Rows are one point carried round by a steady rotation, each followed by how many steps it has turned.
The counts run from 0 to 1272.
[  0.5  12.0   1.7 -20.7   8.7  19.6  -6.8  16.4   2.2  -4.6 -33.1   7.4
   4.1   0.8  22.9  13.6 -24.3  14.0 -11.9 -15.7   0.0  -0.2  10.2  -2.2
  15.1 -13.1   9.0   6.7   4.6  20.9   9.6 -11.1  24.7   2.1 -13.0  22.6
 -12.3  45.3  -2.1] : 428
[  0.7   1.2  -2.4  -2.6  11.9 -13.7   9.3 -15.3  29.4  -2.0  12.2  -8.4
   8.6  -4.6  15.5  15.2 -14.0   4.2  -4.3  27.8  -5.0  10.8 -38.6  32.0
 -19.4   1.0  31.3   2.4  11.7  22.0 -15.9  -4.7  -2.9   1.7  -5.9  -2.5
   7.8  -5.8 -19.1] : 726
[-19.5   0.0  12.3  20.2 -10.7  15.6  22.8  -5.0   9.4   1.8  13.0  27.7
   3.1   7.1  11.0  13.8  25.0  15.2  -6.8  16.0   4.1  13.8 -12.4  22.3
  -8.8  31.0   0.5  -2.2  -4.2 -12.1   3.4 -10.0  22.3  -8.9 -22.6   6.2
  -8.7  19.6  12.2] : 750
[-11.1   4.4   9.7   1.5  -9.5 -10.5 -16.5 -14.7  -1.2 -15.3 -24.1   7.1
   3.9   0.0  25.8  20.5 -15.4  -0.1 -11.0  20.2   8.2   8.1 -27.8  24.4
  -9.3   1.9  36.3   9.0   7.9  11.3 -13.2  12.0  23.7  -9.3  -6.9  10.1
  -7.9  13.5  -4.3] : 434
[  1.9   7.8  -8.5 -26.3  21.5   3.4  22.3 -15.0  47.1  -0.8  -0.8  -4.3
   6.7 -12.9  -3.2 -16.3 -13.0  11.2 -20.3  28.1 -24.1 -17.2  -0.2  -0.6
  16.6  -8.2  28.9   7.0   4.5  12.2   0.4   0.1   9.6  -8.8   1.7   3.1
 -13.4   5.8 -16.5] : 316
[ -7.9   9.4  10.0   2.8   3.6  15.0  13.2 -13.8   0.1  -5.5  -0.4  -6.3
  10.5  -1.5  -8.5   2.2   2.6  11.9 -16.0  13.3 -37.3   4.2  -4.5  28.2
  23.9  22.3  14.7  -3.1   4.9  12.2  -8.3 -25.1  33.7 -24.6 -27.7 -16.0
  -3.9  10.6   1.9] : 116
[ 12.5   3.3   8.7 -12.7 -26.8  -9.9  -7.2 -14.4  -6.2   5.8 -21.0 -13.9
  -2.3 -22.2  18.4  15.6   1.1  -0.6   2.5   7.5  -1.7  29.5 -27.8  25.4
  -3.6   8.2  28.0   7.7  -4.1  28.7  -4.3 -13.3  15.5 -15.4  -4.4   4.8
   9.4   9.7  17.5] : 984
[ 29.0  19.7 -20.3 -19.6 -14.3   3.7  12.8  11.4  15.6   5.5  -1.4  22.1
   2.9 -15.4   7.1 -12.0  -9.7   8.2   3.2   4.8  -5.9  14.9  -1.3   3.8
  -1.9  14.7  12.1  -4.4 -18.7  25.9  22.1 -22.6  -5.1   0.9  -1.1  21.8
 -28.9   5.4  21.8] : 1118
[ 18.5  10.4   4.7   1.8 -31.4   0.3  -5.1  -8.4  -0.2  10.0  -2.7  -4.1
  -2.1 -18.4  22.3   5.6   7.0   4.3   0.7   8.0   4.5  24.6 -21.7  23.3
  -3.4  23.7  22.9   2.5 -20.6  18.6  13.7 -19.6   2.5 -12.2  -8.7   8.6
 -13.7   8.4  26.1] : 1189
[ -0.2   8.8 -13.2  12.4 -14.0   0.0  -1.8   8.6   6.8   3.8  -4.4  30.3
  -0.8 -16.0  21.9   5.4  -5.1   4.9   0.4  18.5   4.4  10.2  -7.7  45.3
 -27.5  23.6   7.8  -2.2   6.7  22.0  20.5 -16.3 -19.9   9.4 -21.4  10.0
 -13.9  11.1  19.0] : 415
[ -2.9  12.8 -12.2  -4.6   2.1   8.1  -4.0  12.9 -10.8  -8.0  -8.6  10.5
  22.5  -2.4  15.5   8.3 -24.2  12.1 -10.9 -11.0 -16.5   5.3 -20.6  36.1
  -8.7   2.6  14.0  -7.2  22.7  41.1  -0.8 -21.7  -5.4   3.6 -35.7   0.5
  -0.8  15.0 -14.1] : 1062
[  3.1  19.5  10.5   9.9  -6.0  13.4  -5.8   2.9   8.8  16.7   1.4  -7.8
   1.3 -10.7   5.7  22.2   0.7  18.0  -4.0  -0.7  -2.6   6.4 -14.3  28.4
  15.2  13.0   7.1   1.3  14.1  33.2  16.4   3.0  11.5 -16.8 -36.9 -13.7
   4.2  30.1   2.6] : 562
[  1.7  -2.0  -5.0 -24.3  20.7  22.5  30.5   0.0  36.0  -3.2  -9.9 -14.3
  13.3  -8.2  29.4  -4.2  11.0   9.5 -14.5  -1.7  16.6   7.7 -10.0 -14.6
  -9.2  -9.2  15.1  -7.2  -9.3 -11.5  12.4 -20.0  26.6  13.3  -0.7  24.1
  -4.0  24.6  -6.2] : 799
[  6.8  18.0  14.7   2.7   4.2  -1.5  21.0  -7.5   8.2  10.7   7.4  -5.7
  -5.6   7.5   0.6  31.9  -6.5  10.5  -8.9  15.0 -10.7  19.7   9.7  30.4
   5.0   7.8  15.0  -7.9  -5.4   0.1 -15.4 -21.1  28.9 -25.5 -16.3 -12.0
   7.3  10.0   6.5] : 1164
[  8.6   8.1  -7.3   8.1 -24.8  -0.1   5.9   0.0  11.0  -2.8   4.9  33.9
   1.9 -16.9  12.0  -6.8   5.0   4.6   6.0  16.8   6.1  12.9 -23.6  19.5
 -20.8  28.8  12.5  -0.1  -8.6  17.6  12.3  -8.2  -4.4   1.3 -11.1  19.3
 -26.0   2.8  18.7] : 1257
[-12.3  -3.0   0.7  -9.5  10.9   7.1  25.8 -13.5  -3.9  -9.1  -4.0   5.5
  10.0  13.9  12.1  19.3  -0.5  -1.9  -6.8  10.4 -17.3  19.8  -2.7  22.1
 -18.8   3.1   8.3  -5.5   5.9   0.1 -25.4 -40.3  38.3 -10.9  -9.0  -3.1
  15.1   9.3   0.6] : 529
[ -0.2   6.9 -11.9 -12.0   2.8  -5.5   6.1 -16.6  15.2  -2.0  -6.5  14.8
   2.2 -16.2   1.6 -13.7 -18.2   2.5  -6.2  37.6 -32.2  -9.1   7.8  33.9
   0.2  10.5  14.2  12.2  18.8  31.6   6.2  -8.5  -3.0 -11.5  -4.8  -2.3
  -3.1   3.3   6.3] : 125
[ -3.6  -6.0 -11.6 -11.9 -14.4  16.6  10.4  -8.9  14.8 -12.8  -9.0  29.2
  16.3 -10.0  -4.9 -20.9   5.2  12.4   4.7  10.5 -16.4  -6.4 -26.9  -7.8
  17.9  11.9  14.7  19.7   1.4  30.3  12.0   0.6  22.7 -12.1  -9.0  19.3
 -18.0  22.7   2.6] : 626
[-21.4  -5.2  -2.3   2.3  24.7  18.1  12.1   0.5   9.5 -15.3 -10.2   2.6
  23.2   8.9  19.2   2.3  -1.3  14.4 -21.5  11.7  -9.8  -2.3 -16.2  30.0
 -12.5   6.4  12.5 -11.9  23.3   2.1  -9.6 -15.8  15.7   2.7 -24.9   2.2
   1.1  19.8 -20.9] : 99
[  5.9   5.0   2.4  -8.4   0.4  -4.2 -10.9 -15.2  10.2 -17.8  -6.8   1.3
  21.1  -5.8   3.9   0.7 -23.0  10.5 -11.4   7.5 -12.5  -2.5 -40.2  10.6
  16.3  -0.9  36.5  12.4  11.0  35.0 -15.1   6.6   9.3 -14.8  -3.7   3.8
 -19.2   4.5 -24.2] : 366
[ 18.4  21.8  -9.0 -14.0 -12.2 -12.4 -10.4   2.5  -3.1   8.4 -12.2  -1.3
   6.4 -21.4  16.6   2.7 -18.9   6.2   3.2   7.2 -20.1  14.7 -10.3  36.0
  -5.6  10.1  19.9  -2.1   7.8  39.9   6.4 -19.3 -10.6  -8.9 -18.3   1.1
  -7.7  -2.8  10.2] : 141
[ 13.2  16.6  -9.1  -5.2 -10.0 -11.1   7.9  16.4  11.7   9.8  -6.2  34.1
  -8.3 -13.0  21.1  17.1 -10.7   5.4   0.2  14.7   9.1  18.0   6.8  28.4
 -33.0   8.8   3.0  -4.3   5.9  20.8  18.9  -6.7 -11.7  11.5 -19.2  14.2
  -2.8   5.8  13.0] : 139
[  3.6  -2.3 -15.9 -25.2   3.2  13.7  19.6   4.9  15.9   2.3  -2.1  27.1
   6.2  -5.0 -16.9  11.8 -15.9   3.6   9.6   2.6 -27.8  -2.9  -0.3   3.6
   5.5  -2.9  -2.6  19.4  14.4  48.3   7.9 -11.4  11.6  -5.6 -15.0   0.5
  16.2  31.7  -2.4] : 135
[  4.5 -10.8   1.8 -18.4 -16.8   4.6  -3.0 -22.6   2.6   6.8 -19.0 -13.0
   9.3 -16.3  12.1   8.6  -0.5   1.0   7.1   0.0  -8.6  14.6 -28.0   7.5
   2.7   5.3  26.7  22.4   0.6  34.5   0.3 -14.1  17.0 -24.1   0.2   8.2
  12.3  22.8   5.2] : 1054
[-12.8  -2.1  -0.7   9.1 -15.1   0.7  -7.4 -12.5  -1.6  -5.7 -18.2  19.9
  -2.9 -12.0  22.9  -4.1   3.2   2.1  -6.7  33.8  -5.1   5.5   4.2  47.0
 -17.7  26.6  18.1   7.5  11.7   6.2  11.0   2.7   6.3 -15.0  -9.7   7.0
  -8.3  11.6  16.9] : 760
[-15.2  -1.9   6.0  -8.1   3.8  18.3  25.3 -13.6   5.9  -7.0 -10.4  23.0
   0.7  16.4  -0.9  12.7  -6.9   2.0  -7.5  12.1 -20.5  -0.5  15.5  -2.3
  14.9   4.4   5.3  13.8   4.4  -1.9  -7.4 -16.6  46.5 -22.4   0.1   7.7
   4.0  31.6  12.8] : 118
[  4.4  15.7  -1.0 -12.6   2.0  -2.8 -10.8 -12.4   8.7   8.0 -11.9  -7.2
  -6.0 -19.1   1.6  -2.5 -16.5   3.7 -10.9  30.6 -31.3  -8.8  18.1  40.2
  12.7   3.9  25.3  14.1   8.3  28.4   4.5 -11.6   2.5 -25.1  -6.4  -2.9
  -3.4  15.7  13.7] : 56
[ 10.2  11.6   1.8   5.2 -28.7  -3.2  -3.4  -6.2   1.7   8.8  11.4   8.7
   8.9 -19.5   6.6  -3.0   5.4   7.4   3.9  12.9  -3.4  18.8 -37.5  25.4
   1.3  30.6  22.1   4.4  -7.2  33.5   9.6 -11.1 -14.1 -11.3 -17.8  -2.1
 -19.1   2.2  10.7] : 1258
[  0.1   4.0  16.5   0.8   9.2   8.8  11.9  -3.5  35.5   3.7  -4.2  -6.5
  -2.1  -5.6  34.2  14.5  15.8  14.5 -18.6   4.0  30.3  11.5 -17.8   1.6
  -5.6  -2.1  15.0  -3.1  -9.0 -20.3  19.0  10.8  19.0   8.3 -13.7  16.9
  -9.3  21.2  -7.4] : 233
[-11.5  10.8  -1.2  10.4   7.5  12.4  25.1   6.9   5.7  -8.5  11.4  12.3
  22.4   7.8  19.9  15.9   6.4  19.0 -12.1   2.9   6.4  11.7 -29.1  30.7
 -22.5  18.2  10.4 -24.4  10.3  -1.3  -1.0 -18.0   8.8   5.9 -34.4  -2.6
  -6.6   1.1 -13.4] : 871
[ 10.3   6.2  -3.9 -22.5  -1.2  11.5  12.7   3.0  13.2   7.6  -3.2   5.1
   2.9  -5.6 -16.8  17.5 -15.2   9.9   1.2  -3.5 -33.2   0.4  -1.0  -1.5
  31.6  -7.4   2.0  18.3   8.6  43.2   5.6 -10.4  22.0 -18.9  -9.5  -4.2
  11.7  36.5   4.8] : 66
[  0.2  -9.9 -14.3 -29.0  -7.7  11.4  30.2 -17.6  19.6  -6.4   0.9  22.0
  17.6  -4.6 -17.3 -22.6   7.8   5.6   9.7  22.7 -35.7   0.1 -11.5   2.2
   5.8  12.2   4.9  13.6   5.8  27.2  -2.7 -14.2  24.3 -10.5  -6.5   9.6
   2.1   7.3   4.8] : 1107
[ 26.4  21.8 -14.7 -17.4  -4.3   8.2  16.3  20.1  24.6  19.4   8.8  20.1
  -3.2 -13.6   0.0  11.4 -14.9  10.5  -0.6  -9.7  -7.3  11.8  10.8  -0.8
   6.8  -4.0  -0.8   7.3 -10.1  34.4  25.8 -18.6  -4.1   4.4 -10.0  12.0
 -14.5  23.0  11.3] : 206
